Each row has a name. Each piece below is followed by the name of the row it came from, unless a question asks for something else. Each question is about the rows just above it. Places in a row count from 1.

rogep: [165 102 167 155 181 119 152  80 157 104 131  86 127 148  89 173 166  82
  88 135  94 102 146  78 167  94 123 165 170 117 180]
Sepu: [ 87 168 160 122  93  93  94 108 176  96 113 150  86 139 177  80 100 171
  89 164 116 173 149 129 118 174 131 141 112 139  99]
Nubo: [171 140  86 122 146 164 142 104 166 167 142  97 156  87 163  85  90 124
 159 171 181 130 129 140 171 125 118 179  80 173 171]
Gaf: [ 82  97 144 144 132 172 131  96 119 116  90  79 149 140 154  78 137  83
 108 164 124 135 148 105 107 130 130 169 170  82  94]
tuv: [126 117 132 135 161 121 127  89 157 139 124 118 149  95 172 134 172  95
 180 154 109 118 170 178 141 107 146 138 118 135  91]
Muso: [ 86 180 133 110 165 110 117 136  80 100  86  85 102 153 149 177 138 119
 166 114 180 101 124 128 112 153 125 112  86  99 114]
saket: [126 117 132 135 161 121 127  89 157 139 124 118 149  95 172 134 103 118
 119 170  83 163 163  79 135 128 146  97 130 180 119]
potoz: [161  82 123  78 126 148 150 110 151  78 118  93 149 100 137 142 144 128
 125 125 165  83 137 162  81 111  86  88 137 168  93]
tunun: [ 85 164 171 140 166 173  80 159 146 155 142 179 167 140 163 104 171  87
 122 142 181  90 118 125 171  97 124 129 130  86 171]
Dal: [ 87 168 160 122  93  93  94 108 176  96 113 150  86 139 177  80 100 171
  89 164 116 173 149 129 118 174 131 141 112 139  90]
Tozud: [103 127 120 174  78 100 130 120  78  82 129  97 145  77 132 140 109 115
 179  91  84 123 155 179 156  87  76 163 152 147 137]
key -> tag
[167] -> j_591
[157] -> j_634
[134] -> j_790
[164] -> j_629
[165] -> j_156
[135] -> j_636
The tag of rogep, keyed by place 20:  j_636
q: [ 87 168 160 122  93  93  94 108 176  96 113 150  86 139 177  80 100 171
  89 164 116 173 149 129 118 174 131 141 112 139  90]  Dal
Which row holds these entries in another order? [171  86 130 129 124  97 171 125 118  90 181 142 122  87 171 104 163 140
 167 179 142 155 146 159  80 173 166 140 171 164  85]  tunun

zan: [128 128 106 125 146 125 123 122 125 145 114 135 175 116  95]
Dal: [149 143 146 150 116 124 112 150 130 114 136 130 129 176 124]
potoz: [135 111 105 140 140 105 123 125 147 110  93 106 129 119 155]
Sepu: [111 129 106 123  93 140 147 105 135 110 140 155 125 119 106]
Nubo: [131 142 176 135 115 135 128 126 124 122 140 134  96 150 146]
tunun: [147 104 111 127 144 107 112 128 160 112 101 103 135 118 131]
Gaf: [110 139 113 113 119 149 141 134 104 149 160 147 140 121 101]
tuv: [129 150 176 130 116 143 130 124 114 136 149 146 112 149 124]
Muso: [130 144 161 116 121 148 127 129 117 145 158 147 131 140  95]
rogep: [117 109  71 114 127 129 136 141 132 126 134 117 134 104 125]
saket: [139 148 175 136 136 131 118 114 121 142 122 146 147 146 106]
Tozud: [104 109 139 140 141 121 160 147 101 149 149 113 134 119 113]
tags:
[111] -> j_398
[107] -> j_993
[135] -> j_92
[136] -> j_787
[112] -> j_366
[106] -> j_133
[110] -> j_576
The tag of tunun, keyed by place 6:  j_993
Which row holds these entries in another order? [155 119 129 106  93 110 147 125 123 105 140 140 105 111 135]  potoz
[124 130 146 114 150 149 143 130 116 129 149 176 124 136 112] is which row reordered?  tuv
Put [101 104 110 113 113 119 121 134 139 140 141 147 149 149 160] back in order: which row is it?  Gaf

Muso: [109 154 157 140  86 121]
Nubo: [109 121  86 142 154 157]
potoz: [ 86 154 141 121 157 109]
Which row holds these entries in another order? [121  86 140 157 154 109]  Muso
key -> tag
[157] -> j_700
[109] -> j_760
[142] -> j_204
[154] -> j_466
The tag of Nubo, keyed by place 6:  j_700
Put [121  86 142 154 157 109] back in order: which row is it?  Nubo
Put [ 86 109 121 141 154 157] back in order: which row is it?  potoz
The row with [109 121  86 142 154 157] is  Nubo
Which row holds these entries in another order? [154 157 109 121  86 142]  Nubo

tunun: [123 152  93 131]
Gaf: [123  94 152 131]
Nubo: [123 130  93 152]
[131 152  94 123] is which row reordered?  Gaf
tags:
[94] -> j_128
[93] -> j_309
[152] -> j_162
[153] -> j_858
The tag of tunun, keyed by place 2:  j_162
The row with [123 152  93 131] is  tunun
Which row holds these entries in another order? [131  93 152 123]  tunun
Put [152  93 131 123] back in order: which row is it?  tunun

Tozud: [125 114 134 100 153 109 105 134 152 104 136 125 163 113]
saket: [117 128 109  97 129 103  78 160 125  98 125 111 144  95]
Gaf: [111 138 102 128 115 121 111 120 124 132 100 110 125 119]
rogep: [112 117 122 131 132 142 108 150 106 126 106 132 124 127]
potoz: [100 134 125 114 125 163 113 134 106 109 153 136 152 104]
Dal: [103 168 123 109 126 114 136  98 145 115 107  95 107 149]
[104 152 136 153 109 106 134 113 163 125 114 125 134 100] is which row reordered?  potoz
key -> tag
[117] -> j_299
[125] -> j_252
[110] -> j_741
[111] -> j_674
[122] -> j_803
[121] -> j_292
The tag of Gaf, keyed by place 1:  j_674
Which row holds [117 128 109  97 129 103  78 160 125  98 125 111 144  95]?  saket
Put [113 163 125 136 104 152 134 105 109 153 100 134 114 125] back in order: which row is it?  Tozud
Put [136 125 163 113 125 114 134 100 153 109 105 134 152 104] back in order: which row is it?  Tozud
Which row holds these entries in another order? [127 124 132 106 126 106 150 108 142 132 131 122 117 112]  rogep
[125 114 134 100 153 109 105 134 152 104 136 125 163 113] is in which row?  Tozud

tuv: [159 145 118 111 159 142 120]
Nubo: [142 159 120 145 158 111 118]
tunun: [119 131 134 145  85 183 145]
Put [111 118 120 142 145 158 159] back in order: which row is it?  Nubo
Which row holds these entries in another order? [145 142 120 159 118 111 159]  tuv
Which row holds these entries in another order? [120 142 159 111 118 145 159]  tuv
[120 158 145 142 118 159 111] is which row reordered?  Nubo
Table of tags by key:
[131] -> j_810
[159] -> j_704
The tag of tunun, keyed by place 2:  j_810

Tozud: [126 122  99 114 116 122 123 123 132 127 125 137 115 124 123 122 115 134
 131 126 122]
zan: [124 139 140 122 127 126 120 126 124 115 124 127 122 138 138 120 126 125
 113 139 125]
Gaf: [105 138 127 125 114 114 102 112 130 118 136 125 140 127 108 127 137 137
 138 123 104]
Sepu: [105 128 108 118 130 123 127 140 137 138 125 136 125 102 104 114 114 127
 138 112 137]
Muso: [117 130 129 123 104 121  90 115 151 103  98 148  88 102 164  87 133 152
 119 113 106]
rogep: [145 149 123 132 131 133 136 132 131 124 145 140 133 122 134 122 127 148
 114 128 142]
tuv: [143 138 105 111 129 106 120 130 115 122 126 134 118 158 129 124  95 144
  99 139 116]
tunun: [149 115 120 152 111 134 142  93 114 110 147 115 133 144 147 154 135 106
 113 168 113]
Table of tags by key:
[104] -> j_552
[129] -> j_381
[114] -> j_370
[115] -> j_979
[125] -> j_875
[113] -> j_836
[130] -> j_628
[127] -> j_106
Join Gaf by its entry at place 5:  j_370
Where do [126 122  99 114 116 122 123 123 132 127 125 137 115 124 123 122 115 134
 131 126 122] appear?  Tozud
[125 138 104 105 137 102 123 118 114 125 127 108 136 138 127 140 114 130
 112 128 137] is which row reordered?  Sepu
The row with [105 138 127 125 114 114 102 112 130 118 136 125 140 127 108 127 137 137
 138 123 104] is  Gaf
q: [143 138 105 111 129 106 120 130 115 122 126 134 118 158 129 124  95 144
  99 139 116]  tuv

tuv: [125 105 139 131 152 127 111 108]
Nubo: [122 139 125 149 137 105 138 129]
Gaf: [132 143 104 137 148 120 150 125]
rogep: [131 125 127 108 105 152 111 138]
potoz: [125 123 175 114 104 115  98 107]
Muso: [142 134 129 130 117 135 128 127]
Dal: [131 126 162 128 121 115 119 115]
Tozud: [123 121 166 157 114 111 134 115]
saket: [131 151 127 111 108 138 105 125]
tunun: [107 113 162 134  99 107 114 130]
Sepu: [104 112 136 128 117 123 119 133]
Put [111 157 114 121 134 166 115 123] back in order: which row is it?  Tozud
key -> tag
[140] -> j_707
[134] -> j_234
[142] -> j_137
[135] -> j_724
[139] -> j_305
Join Muso by its entry at place 2:  j_234
[138 111 152 105 108 127 125 131] is which row reordered?  rogep
Put [105 152 108 138 125 127 131 111] back in order: which row is it?  rogep
[105 122 125 129 137 138 139 149] is which row reordered?  Nubo

saket: [ 93 119 133 159  88 123 149 104]
Tozud: [134 140 100 132 142  93 160 124]
Dal: [130  88 163 145 173 129 166 136]
tuv: [166 148  98 131 114 107 148  84]
zan: [121 107 145 115 105 121 102 128]
Gaf: [123 104  87 119 159  93 133 149]
Sepu: [126 127 125 157 104 118 128 116]
[104 118 128 116 126 127 125 157] is which row reordered?  Sepu
Which row holds these entries in another order? [149 133  93 159 119  87 104 123]  Gaf
key -> tag
[133] -> j_997
[134] -> j_504
[163] -> j_557
[99] -> j_415
[125] -> j_372
[86] -> j_9
[100] -> j_785
[87] -> j_818
The tag of Gaf, keyed by place 3:  j_818

Sepu: [127 114 126 129 125 130 129 128 131 111 119 129 134 124 131 141 126 138
 125 128 117 135 126 129 127 122]
Muso: [133 120 129 126 125 121 128 130 132 119 127 135 157 130 123 126 132 126
 132 132 130 133 130 120 143 129]
zan: [157 127 132 126 129 127 132 125 127 129 125 113 135 129 124 135 134 126
 129 124 124 131 127 127 120 127]
Tozud: [125 130 129 124 131 126 127 125 131 130 126 140  82 124 129 132 119 130
 129 122 124 122 124 113 126 126]
Nubo: [132 131 124 122 125  82 123 126 130 130 140 126 129 124 129 119 131 125
 113 129 124 126 126 124 127 130]
key -> tag
[134] -> j_388
[129] -> j_4
[82] -> j_382
[126] -> j_533
Look up the entry of Tozud at place 13 in the table:  j_382
[119 135 128 138 131 126 117 127 111 134 129 125 114 126 131 126 127 125
 128 129 122 129 124 130 129 141] is which row reordered?  Sepu
Put [119 131 125 113 129 124 126 126 124 127 130 132 131 124 122 125  82 123
 126 130 130 140 126 129 124 129] back in order: which row is it?  Nubo
q: [132 131 124 122 125  82 123 126 130 130 140 126 129 124 129 119 131 125
 113 129 124 126 126 124 127 130]  Nubo
Which row holds these entries in another order? [126 126 113 124 122 124 122 129 130 119 132 129 124  82 140 126 130 131
 125 127 126 131 124 129 130 125]  Tozud

saket: [113 125 163 122 173]
Muso: [102 141 129 136 126]
tunun: [122 163 126 173 113]
Put [113 122 125 163 173] back in order: which row is it?  saket
tags:
[113] -> j_892
[136] -> j_750
[122] -> j_824
[173] -> j_473
Look up the entry of tunun at place 4 in the table:  j_473
Put [113 173 126 163 122] back in order: which row is it?  tunun
Which row holds these entries in another order? [173 122 163 125 113]  saket
The row with [122 163 126 173 113] is  tunun
The row with [113 125 163 122 173] is  saket

tuv: [138 124 145 119 162 131 132 121 157 123 133 136 134 129 119 140 119 130
 144 139 128 107 145 136 127 123 148 141 110 147 128 108 123 127 123]
rogep: [125 106 151 114 123 119 137 120 127 118 152 131 146 127 114 151 124 117
 138 122 119 115 127 148 112 119 125 102 146 131 129 141 125 141  96]
saket: [122 134 110 134 145 142 123 121 115 110 146 111 144 139 102 140 142 154
 147 123 178 124 126 102 112 121 108 101  97 173 121 104 146 142 128]
Dal: [115 137 150 145 140 118 130 114 116 123 105 102 117 119 157 153 159 112
 144 149 136 119 129 101 140 112 128 103 131 102 140 112 133 133 153]
Nubo: [123 130 142 118 121 138 140 139 106 115 145 127 131 135 129 130 105 132
 151 135 129 126 125 131 118 138 127 108 131 149 122 123 117 112  95]
potoz: [133 129 117 134 106 121 113 125 114 141 171 138 141 122 117 112 137 120
 125 144 123 114 116 129 139 128 120 121 128 116 122 143 141 124 132]
Tozud: [123 129 139 123 125 118 138 132 117 138 115 106 140 131 130 128 127 105
 149 142 121 130 131 145 135 118 112  95 127 108 130 122 126 151 135]
tunun: [138 140 128 115 117 121 123 131 112 106 131 127 130 145 127 130 122 138
 135 149 131 139 108 129 118 132 151 125  95 142 118 126 123 105 135]
Sepu: [147 118 123 136 116 117 110 140 101 144 146 142 129 140 123 114 149 131
 144 134 109 128 142 134 149 125 109 162 136 118 133 124 121 146 113]
zan: [127 120 118 143 135 133 129 124 131 120 107 108 106 137 134 142 126 131
 121 118 131 139 125 115 107 153 125 125 105 123 118 131 129 140 130]
Table of tags by key:
[138] -> j_113
[150] -> j_657
[106] -> j_436
[107] -> j_199
[151] -> j_63
[137] -> j_308
[126] -> j_990
[125] -> j_578
The tag of rogep, keyed by place 19:  j_113
Put [ 95 105 106 108 112 115 117 118 118 121 122 123 123 125 126 127 127 128
 129 130 130 130 131 131 132 135 135 138 138 139 140 142 145 149 151] back in order: which row is it?  Tozud
Put [ 95 105 106 108 112 115 117 118 118 121 122 123 123 125 126 127 127 128
 129 130 130 131 131 131 132 135 135 138 138 139 140 142 145 149 151] back in order: which row is it?  tunun

tunun: [136 138 115 142 128 129 128 137 133 146 132 129 146 128 134 134 127 128
 128 140 115 128 110 135 101 113]
Dal: [125 121 147 117 185 149 128 128 130 124 128 127 116 130 127 138 143 128
 128 120 149 128 150 123 129 122]
Muso: [139 132 126 133 126 129 128 134 131 137 148 128 135 159 139 134 131 127
 128 133 125 128 125 131 106 105]
Gaf: [120 139 145 142 109 121 128 120 125 108 114 129 147 113 122 130 136 128
 128 141 143 128 150 136 106 134]
zan: [124 114 103 111 150 137 128 119 117 109 131 127 106 135 122 114 112 128
 128 111  99 128 100 118 144 144]
tuv: [127 123 129 120 149 135 128 118 119 100 135 128 121 145 127 124 126 128
 128 122 127 128 130 124 130 132]
Tozud: [119 136 135 140 127 127 128 122 129 128 101 128 141  86 119 125 127 128
 128 138 134 128 138 134 129 145]
Nubo: [119 133 105 135 125 125 128 119 125 122 119 129 137 120 117 118 112 129
 128 134 101 128 102 132 134 143]
Sepu: [127 129 119 132 146 133 128 139 142 177 119 128 127 104 127 130 124 128
 128 129 119 128 117 129 141 123]
rogep: [121 117 141 113 116 123 128 123 124 119 111 127 107 107 121 123 129 129
 128 114 141 128 143 119 167 157]
saket: [114 138 113 142 167 140 128 113 123 107 114 129 146 112 115 119 119 128
 128 140 112 128 111 135  98 125]
tags:
[128] -> j_354
[134] -> j_380
[135] -> j_976
[119] -> j_571
[115] -> j_51
[116] -> j_587
The tag of Tozud, keyed by place 3:  j_976
Where do [127 129 119 132 146 133 128 139 142 177 119 128 127 104 127 130 124 128
 128 129 119 128 117 129 141 123] appear?  Sepu

tuv: [137 131 135 131 137 136 141 157 132 131 131 129 129 129 129 133 130 136
 147 136 129 134 137 132 129 129 131 133 129 136 150 132 133 133 131 130
 130 129 130 130 131 129 134 134 130 129 130 131 139 131 129 130 133]
tunun: [137 131 133 132 131 146 136 130 129 133 129 129 131 130 131 133 133 130
 139 129 131 134 129 131 136 137 130 135 130 132 136 134 130 131 129 132
 131 130 130 141 129 157 129 129 137 129 129 150 136 129 131 133 134]
zan: [130 133 131 129 131 129 130 130 134 130 131 132 131 134 130 128 133 128
 129 128 142 133 136 138 130 129 128 132 144 128 133 133 129 137 131 130
 132 172 134 131 133 151 130 133 131 139 131 135 129 135 129 132 130]
potoz: [131 130 131 131 130 132 131 131 132 131 131 131 131 130 131 132 131 132
 131 132 131 131 131 130 131 132 132 131 130 133 131 131 132 130 131 131
 131 130 130 131 131 131 132 131 132 130 131 131 131 131 131 130 131]
saket: [137 131 135 133 137 136 141 134 132 131 131 129 129 129 129 133 130 136
 147 136 129 134 137 132 129 129 131 133 129 136 150 132 133 133 131 130
 130 129 130 130 131 129 134 134 130 129 130 131 139 131 129 130 133]
rogep: [132 131 131 132 132 130 132 131 131 131 131 130 131 131 132 131 131 131
 131 131 131 131 131 131 132 131 131 130 131 131 132 130 130 130 131 131
 131 130 132 130 131 131 130 133 132 130 131 131 131 132 131 131 132]
Dal: [132 131 135 131 131 130 135 131 136 131 132 130 130 130 130 129 131 132
 131 129 132 132 135 133 129 130 129 133 131 130 136 131 131 132 132 130
 133 132 131 131 131 132 134 133 132 132 130 137 130 134 129 132 130]
Sepu: [131 131 131 131 131 130 131 130 132 131 131 131 131 131 131 129 132 130
 130 129 135 131 133 133 131 130 129 132 134 129 131 132 129 132 131 131
 131 135 133 132 132 135 131 131 131 134 131 132 130 132 130 132 130]
Nubo: [130 131 129 129 132 130 129 130 129 131 130 141 134 140 133 130 133 129
 130 130 132 131 129 132 136 130 131 130 142 129 129 132 129 136 129 133
 130 138 137 131 136 136 129 130 129 131 142 129 133 129 157 131 135]
Gaf: [134 130 134 131 134 134 136 138 132 131 131 129 130 129 130 131 130 135
 136 133 130 133 136 132 129 129 130 133 129 134 139 131 132 132 132 130
 131 129 131 130 131 130 134 133 131 130 129 133 134 132 129 130 131]
Tozud: [131 131 131 130 133 131 132 133 131 131 131 131 131 131 130 130 132 130
 133 130 131 132 133 133 130 130 129 132 131 130 132 133 130 134 131 132
 131 132 133 130 132 131 131 131 130 131 131 130 132 132 130 131 133]
[129 129 129 129 129 129 129 129 129 129 129 129 130 130 130 130 130 130
 130 130 131 131 131 131 131 131 131 131 131 132 132 132 133 133 133 133
 133 134 134 134 135 136 136 136 136 137 137 137 139 141 147 150 157] is which row reordered?  tuv
[132 131 132 131 132 131 131 131 130 131 132 132 131 130 133 131 131 132
 130 131 131 131 130 130 131 131 131 132 131 132 130 131 131 131 131 131
 130 131 131 130 131 131 130 132 131 131 132 131 131 131 131 130 131] is which row reordered?  potoz
key -> tag
[131] -> j_344
[130] -> j_648
[129] -> j_104
Join saket by its entry at place 26:  j_104
q: [132 131 131 132 132 130 132 131 131 131 131 130 131 131 132 131 131 131
 131 131 131 131 131 131 132 131 131 130 131 131 132 130 130 130 131 131
 131 130 132 130 131 131 130 133 132 130 131 131 131 132 131 131 132]  rogep
[130 130 130 130 130 130 130 130 130 130 131 131 131 131 131 131 131 131
 131 131 131 131 131 131 131 131 131 131 131 131 131 131 131 131 131 131
 131 131 131 131 131 131 132 132 132 132 132 132 132 132 132 132 133] is which row reordered?  potoz

Nubo: [148 137 128 124 122  94 156 127 105 173 125 122 125 129 128 113 118 128
 137 118]
Tozud: [122 124 128 139 139 128 180 128 133 170 132 138 139 127 128 129 143 128
 110 129]
tunun: [112 122 128 140 141 146 147 128 134 128 121 127 122 128 128 132 104 128
  95 130]
rogep: [179 143 128 126 124 124 131 127 116 110 129 123 120 128 128 116 121 128
  88 121]
Gaf: [148 137 128 124 122  94 169 127 105 173 125 122 125 129 128 113 118 128
 137 118]
Dal: [102 117 128 119 127 103 131 129 157 118 109 121 128 129 128 146 137 128
 138 139]
tuv: [161 137 128 114 122 128 107 129 142 101 119 120 117 127 128 138 125 128
  98 134]
zan: [112 122 128 140 141 146 147 128 134 128 121 127 122 130 128 132 104 128
  95 130]
potoz: [148 137 128 124 122  94 156 127 105 173 125 122 125 129 128 117 160 128
 137 118]
saket: [153 139 128 107 115  97 122 129 149 150 113 112 108 129 128 144  86 128
 127 137]
key -> tag
[127] -> j_73
[129] -> j_87
[122] -> j_613
[121] -> j_885
[126] -> j_317
Join Dal by its entry at place 12:  j_885
q: [153 139 128 107 115  97 122 129 149 150 113 112 108 129 128 144  86 128
 127 137]  saket
q: [161 137 128 114 122 128 107 129 142 101 119 120 117 127 128 138 125 128
  98 134]  tuv
q: [122 124 128 139 139 128 180 128 133 170 132 138 139 127 128 129 143 128
 110 129]  Tozud
[148 137 128 124 122  94 156 127 105 173 125 122 125 129 128 113 118 128
 137 118] is in which row?  Nubo

